In the rows, 100 means zero.
Rotation paths and how fast each direction turns (degrees a step)
Each turn is a multiple of 5 degrees from 10 to 175, or 0.
Each row of a path follows its step; steps can be skipped.

step 7: [99,114,106,102,124,104,113,114,108,99,116,109,97,97,111,104,107,99,113,98,101,82,100,143,124,113,106,86,98,108,92,111,93,108,88,115,96,103,74,82,94,98,117,140,100,91,84,90,102,113,111,121,106,74,104]
step 12: [116,118,88,104,102,104,109,115,110,93,122,128,107,98,79,114,88,103,75,95,109,77,101,110,98,114,88,116,89,93,105,107,95,94,113,90,101,109,76,78,68,92,116,112,97,113,86,85,120,113,129,102,92,104,111]
step 14: [91,116,121,131,117,120,97,92,118,98,121,111,85,113,99,104,100,115,85,105,106,67,107,102,106,103,107,101,97,117,101,103,54,91,100,98,73,102,85,95,94,100,93,91,102,122,87,102,108,108,98,106,109,86,119]
step 15: [94,109,113,104,117,108,104,110,137,112,112,110,98,123,85,99,104,119,92,108,91,81,108,122,118,86,112,92,93,98,104,91,87,104,115,99,83,113,92,97,110,123,110,98,105,101,66,90,117,93,117,110,122,91,72]
step 19: [100,105,114,112,118,109,106,109,110,110,119,101,116,98,100,122,95,99,78,106,94,106,96,138,127,107,125,90,79,87,90,111,77,97,94,107,109,115,80,99,93,88,103,109,95,112,106,80,101,97,113,107,118,63,93]
step 21: [114,115,109,101,68,117,108,86,118,91,115,112,93,81,73,93,100,129,83,78,79,101,105,121,111,104,89,109,87,108,94,99,92,94,105,105,93,112,97,73,91,98,106,120,98,107,90,96,116,114,108,114,105,67,96]
step 25: [120,126,99,104,95,120,103,118,102,104,103,115,97,107,105,98,111,102,107,113,90,82,104,121,95,91,107,85,74,112,119,95,90,93,111,113,118,114,68,79,73,103,109,117,106,110,90,96,121,131,108,122,103,95,95]
step 27: [108,98,114,123,103,101,125,93,133,103,112,102,89,127,104,98,112,130,90,121,80,98,99,112,116,70,111,91,96,107,111,105,76,95,110,116,87,107,90,104,91,107,76,101,101,113,92,93,109,92,100,108,88,74,86]
step 28: [100,115,88,102,108,93,119,105,123,102,110,118,76,116,89,123,86,130,71,103,92,100,110,127,121,106,106,86,95,96,102,109,75,97,102,98,93,100,80,93,75,103,114,92,114,97,100,78,102,73,102,108,99,103,88]
[96,101,98,98,98,107,101,109,93,105,102,98,102,102,96,97,94,104,98,100,103,108,100,102,105,96,102,98,99,99,100,100,103,95,106,92,103,99,100,100,96,104,100,98,99,98,100,100,105,99,104,108,98,101,99]  115
[100,96,99,102,101,98,101,100,104,87,92,101,96,96,98,98,99,106,99,103,98,102,104,100,103,98,102,105,97,101,101,106,103,101,97,94,97,97,103,104,94,100,101,102,101,98,102,104,101,98,104,98,104,106,92]  60
[103,103,95,97,95,96,98,98,98,100,99,103,103,100,100,98,104,102,97,96,100,101,95,101,101,102,105,102,100,92,96,104,103,104,91,91,100,102,104,101,99,95,97,100,104,105,99,96,99,98,97,104,96,93,100]  35
[100,107,102,99,98,101,100,94,98,101,94,102,98,104,102,98,99,90,99,96,94,105,103,96,100,101,97,104,95,104,95,101,102,102,100,102,97,104,98,104,98,104,103,102,106,103,103,104,109,98,106,103,96,101,103]  85
[90,99,102,104,100,99,97,97,98,101,97,103,104,101,99,96,98,105,99,101,102,100,99,100,99,97,104,105,94,107,100,103,99,105,100,107,107,103,98,101,96,98,99,96,99,98,110,99,95,102,98,104,97,94,97]  130
[95,102,103,96,104,96,106,95,101,104,95,104,100,98,102,97,101,105,95,96,94,99,105,102,100,101,97,101,101,104,101,92,102,93,102,98,103,102,107,96,99,106,95,99,101,101,97,98,97,92,97,100,99,100,99]  60

step 1: [90,106,111,103,115,108,119,105,105,88,84,108,112,94,101,114,78,112,107,101,104,79,131,98,116,96,113,106,92,92,114,79,105,87,83,85,98,104,105,99,106,75,102,83,66,99,91,100,102,107,109,77,108,90,89]
step 8: [105,105,82,112,108,103,124,92,104,95,79,103,118,102,107,85,124,123,108,112,87,102,102,105,94,120,114,95,105,114,97,82,100,91,108,103,116,108,118,89,92,96,83,117,88,104,82,120,97,99,96,94,103,102,62]
step 10: [105,89,70,112,113,110,113,86,112,98,90,114,110,123,94,121,101,92,113,103,116,86,101,108,108,79,109,110,114,88,115,88,111,82,120,98,132,118,110,96,94,94,84,95,98,84,87,108,100,89,103,104,100,99,91]
step 11: [129,101,92,97,102,121,97,111,105,101,81,103,89,91,134,99,97,109,112,103,108,100,121,117,110,106,92,116,112,102,119,81,104,104,91,99,116,79,105,94,98,84,95,91,65,107,97,107,104,106,81,97,113,104,84]
step 19: [103,100,71,112,100,102,118,117,98,121,106,97,95,93,97,98,120,121,106,106,112,111,84,111,78,103,110,102,110,97,117,94,110,91,92,83,109,119,108,102,105,93,102,82,96,118,110,134,94,75,103,90,106,112,86]
step 22: [82,86,103,111,115,120,104,116,109,108,83,110,108,89,118,115,86,111,90,105,100,89,104,101,99,108,93,108,113,66,122,80,118,91,81,94,97,99,112,95,106,95,108,82,76,116,112,103,89,95,115,85,88,96,95]
step 27: [126,99,93,106,95,107,105,107,104,89,64,120,106,102,109,98,103,107,102,103,100,86,106,108,92,122,101,104,103,100,112,87,102,81,107,93,97,108,105,85,93,99,96,90,95,87,78,105,86,100,113,107,99,92,48]
step 28: [97,88,77,112,113,102,85,119,89,111,98,90,117,87,107,97,99,98,80,101,104,103,111,93,95,105,103,112,110,79,87,86,99,92,97,106,109,72,111,109,106,92,116,77,64,113,102,116,89,96,94,107,81,94,77]
step 29: [96,108,82,108,114,109,120,98,112,105,103,93,123,106,98,120,104,106,100,96,116,88,85,89,101,100,123,105,103,93,95,82,100,87,108,105,120,123,109,98,103,79,80,114,98,107,79,123,85,99,112,86,102,104,68]
[98,107,106,102,96,105,106,102,105,97,102,98,102,97,103,95,97,105,98,102,102,105,98,100,98,103,104,99,103,98,104,97,100,101,91,96,99,104,104,97,94,95,95,104,102,106,99,103,105,104,98,101,101,100,104]  100
[98,100,102,103,102,98,113,97,96,96,100,97,101,99,98,99,97,93,100,99,103,101,105,100,98,99,102,96,100,101,100,102,101,104,106,100,101,99,104,100,98,101,107,103,94,97,94,95,101,103,93,98,107,105,100]  10
[95,104,101,99,99,101,98,99,98,102,104,102,99,99,100,96,104,97,100,98,96,103,104,90,98,99,102,97,101,101,100,104,97,104,104,104,99,100,104,99,98,102,99,103,98,105,96,111,95,93,104,95,95,103,97]  70
[98,98,98,99,105,102,102,94,102,100,95,107,106,102,100,100,98,97,103,103,101,94,100,92,103,98,103,93,103,103,98,100,107,99,95,100,92,107,99,101,97,99,98,104,103,97,100,97,92,104,100,100,99,96,99]  170
[107,93,98,99,97,100,91,104,98,106,104,94,103,97,102,96,98,104,97,102,102,100,104,97,100,94,101,98,100,106,105,97,103,103,99,98,97,101,100,97,97,97,108,104,98,99,104,102,97,100,92,101,99,105,103]  170
[103,103,105,101,98,102,99,92,103,100,100,104,97,100,102,97,98,106,105,100,100,98,105,98,99,108,98,99,95,105,96,97,96,104,102,104,104,99,92,90,103,97,101,102,99,99,101,101,97,100,96,104,105,95,97]  115
